In the rows, 128 means zero.
Each path is a new rotation, seen through one point. The rows after it are directions, each followed by how far the rotation turns it, in degrees per step (0 if it stays put).
Each turn is a multiple of 5 degrees from 10 to 175, or 0.

[127 126 138 117 128 127 125 126 128 121 128 131 133 128 117 130 129 123
 135 144]
[127 127 138 116 125 132 129 126 122 133 125 128 143 122 122 136 135 129
 130 130]
[132 128 137 121 124 136 125 128 127 127 127 131 136 126 127 141 116 125
 127 139]
[123 122 131 117 126 132 129 135 122 126 124 126 135 125 114 137 120 123
 130 124]
[127 132 134 122 123 134 133 135 128 117 130 129 131 120 123 140 131 120
 134 135]
[123 125 138 122 132 127 128 125 122 123 130 127 134 130 112 133 129 125
 133 140]
[123 126 135 117 128 131 127 129 127 133 128 130 142 118 127 137 134 125
 129 137]
[133 121 137 118 124 136 124 123 127 124 129 133 137 127 124 137 118 126
 131 134]
[130 127 131 116 121 131 129 137 125 129 119 127 136 123 115 136 126 123
 129 127]
[124 136 139 121 124 136 135 131 124 118 130 129 131 127 124 140 125 124
 132 134]
[123 123 134 125 134 128 127 130 121 127 129 124 134 124 112 139 128 122
 129 138]
[118 125 134 114 128 132 127 130 130 126 132 133 138 119 129 134 130 123
 133 137]
[136 119 137 120 124 133 123 122 126 123 128 131 137 126 119 136 127 126
 135 133]
[129 133 135 113 121 130 129 135 127 131 118 130 137 126 120 134 127 124
 127 134]
[126 131 139 123 125 138 135 128 119 122 129 127 135 127 124 143 122 128
 129 129]
[123 124 130 123 130 129 126 137 125 126 128 125 132 121 116 140 122 118
 128 138]
[118 124 136 115 127 132 130 129 127 119 133 131 135 122 123 133 132 123
 137 131]
[137 125 136 123 126 129 124 125 127 125 128 129 137 123 117 137 134 124
 133 139]
[123 130 139 112 125 131 128 128 125 132 122 132 140 129 122 132 125 128
 128 137]
[131 125 135 123 124 138 129 129 122 127 129 127 139 121 125 145 122 126
 128 127]
[124 126 131 118 125 131 127 137 128 122 126 129 129 126 117 136 117 118
 130 136]
[121 127 136 119 126 132 134 131 123 119 130 127 134 121 118 137 136 125
 136 127]
[130 129 137 124 129 129 125 127 128 124 130 128 134 124 121 137 132 122
 131 148]
[122 123 138 113 130 131 126 125 123 133 126 130 142 126 121 132 127 129
 130 133]
[135 125 133 120 120 137 125 131 128 127 127 131 138 119 128 142 124 123
 130 132]
[127 127 135 116 124 131 129 133 124 121 122 129 131 132 113 134 118 123
 131 131]
[123 133 135 123 125 132 135 135 123 123 127 125 134 120 119 142 135 123
 130 130]
[123 126 138 124 132 131 127 126 126 122 134 129 133 127 121 137 124 123
 131 145]
[122 118 132 116 129 129 124 128 125 131 128 129 141 119 119 134 132 125
 132 131]
[135 128 137 116 120 136 126 127 131 123 128 135 137 123 128 136 125 124
 133 136]
Directions:
[127 125 129 127 131 126 125 124 130 128 131 129 130 126 129 125 134 128
 130 132]
65
[131 130 125 130 127 127 126 132 131 131 126 127 128 123 129 130 131 125
 126 131]
160

[122 128 111 124 124 125 138 132 128 124 137 133 136 129 127 128 133 123
 120 128]
[128 133 113 137 127 130 138 132 124 131 136 128 131 126 119 118 136 128
 129 127]
[124 120 112 128 130 123 133 132 121 128 141 129 136 123 129 124 132 121
 121 126]
[123 133 114 128 125 129 140 136 120 123 132 129 133 133 124 116 135 129
 129 130]
[127 130 112 129 123 129 134 132 128 128 144 132 135 122 122 128 134 124
 121 125]
[122 128 112 137 132 127 140 134 121 130 134 125 127 130 124 118 132 123
 127 129]
[129 125 113 123 127 124 134 129 122 127 139 132 142 126 127 120 137 125
 124 125]
[122 132 114 132 124 132 136 140 120 123 137 127 127 126 121 122 133 130
 125 131]
[125 130 110 128 126 124 138 128 129 130 139 131 136 130 125 127 131 119
 123 125]
[127 127 116 135 131 130 138 135 121 130 134 128 131 124 121 114 138 130
 127 128]
[125 127 112 124 124 124 133 133 118 123 142 128 136 127 128 127 130 122
 124 127]
[121 133 113 131 125 130 142 136 128 125 131 131 130 131 122 120 136 129
 124 129]
[130 129 112 132 127 126 133 128 124 132 143 129 136 122 123 125 133 123
 125 124]
[120 123 113 131 132 126 139 137 118 125 132 127 129 129 126 117 134 126
 124 130]
[129 133 112 124 121 127 135 130 123 125 140 132 140 129 125 124 135 126
 128 126]
[122 129 113 135 127 131 138 137 126 127 137 128 126 123 120 123 134 127
 120 129]
[128 128 111 130 129 122 137 127 122 131 138 128 137 131 127 122 131 119
 128 125]
[123 125 116 128 127 130 136 137 121 124 134 131 133 123 124 115 139 132
 123 129]
[126 134 110 128 122 126 134 133 120 125 143 127 133 129 124 129 129 122
 127 128]
[122 127 112 133 130 128 142 132 131 130 131 132 131 128 122 118 137 126
 121 128]
[132 129 113 131 128 125 132 131 116 130 142 126 137 124 124 121 133 125
 130 125]
[118 124 113 126 127 127 138 138 122 122 134 130 130 128 127 121 133 127
 120 131]
[130 138 111 131 122 128 138 129 125 128 139 130 136 131 121 124 134 125
 129 126]
[122 122 114 134 131 128 136 135 125 130 138 129 129 121 123 121 134 125
 119 127]
[127 130 112 127 127 124 136 131 116 126 136 127 137 133 128 119 132 123
 132 127]
[123 128 115 126 123 130 136 136 128 123 137 134 134 123 123 122 138 131
 119 128]
[126 134 111 135 126 127 137 132 121 130 140 125 129 129 122 126 129 121
 129 127]
[123 121 113 128 131 125 138 131 127 130 133 133 136 126 127 117 137 125
 121 127]
[129 133 114 129 124 129 133 135 114 125 140 126 135 126 124 120 134 129
 131 128]
[119 127 111 127 125 126 139 134 129 124 137 132 131 127 125 127 132 123
 117 128]
Directions:
[125 126 127 130 129 127 127 131 124 127 131 125 124 127 129 132 123 125
 126 129]
135
[126 131 128 123 123 130 127 131 127 122 128 129 128 129 128 130 128 131
 128 130]
100
[125 128 129 131 130 131 131 132 127 127 124 127 123 129 126 124 129 131
 128 130]
175
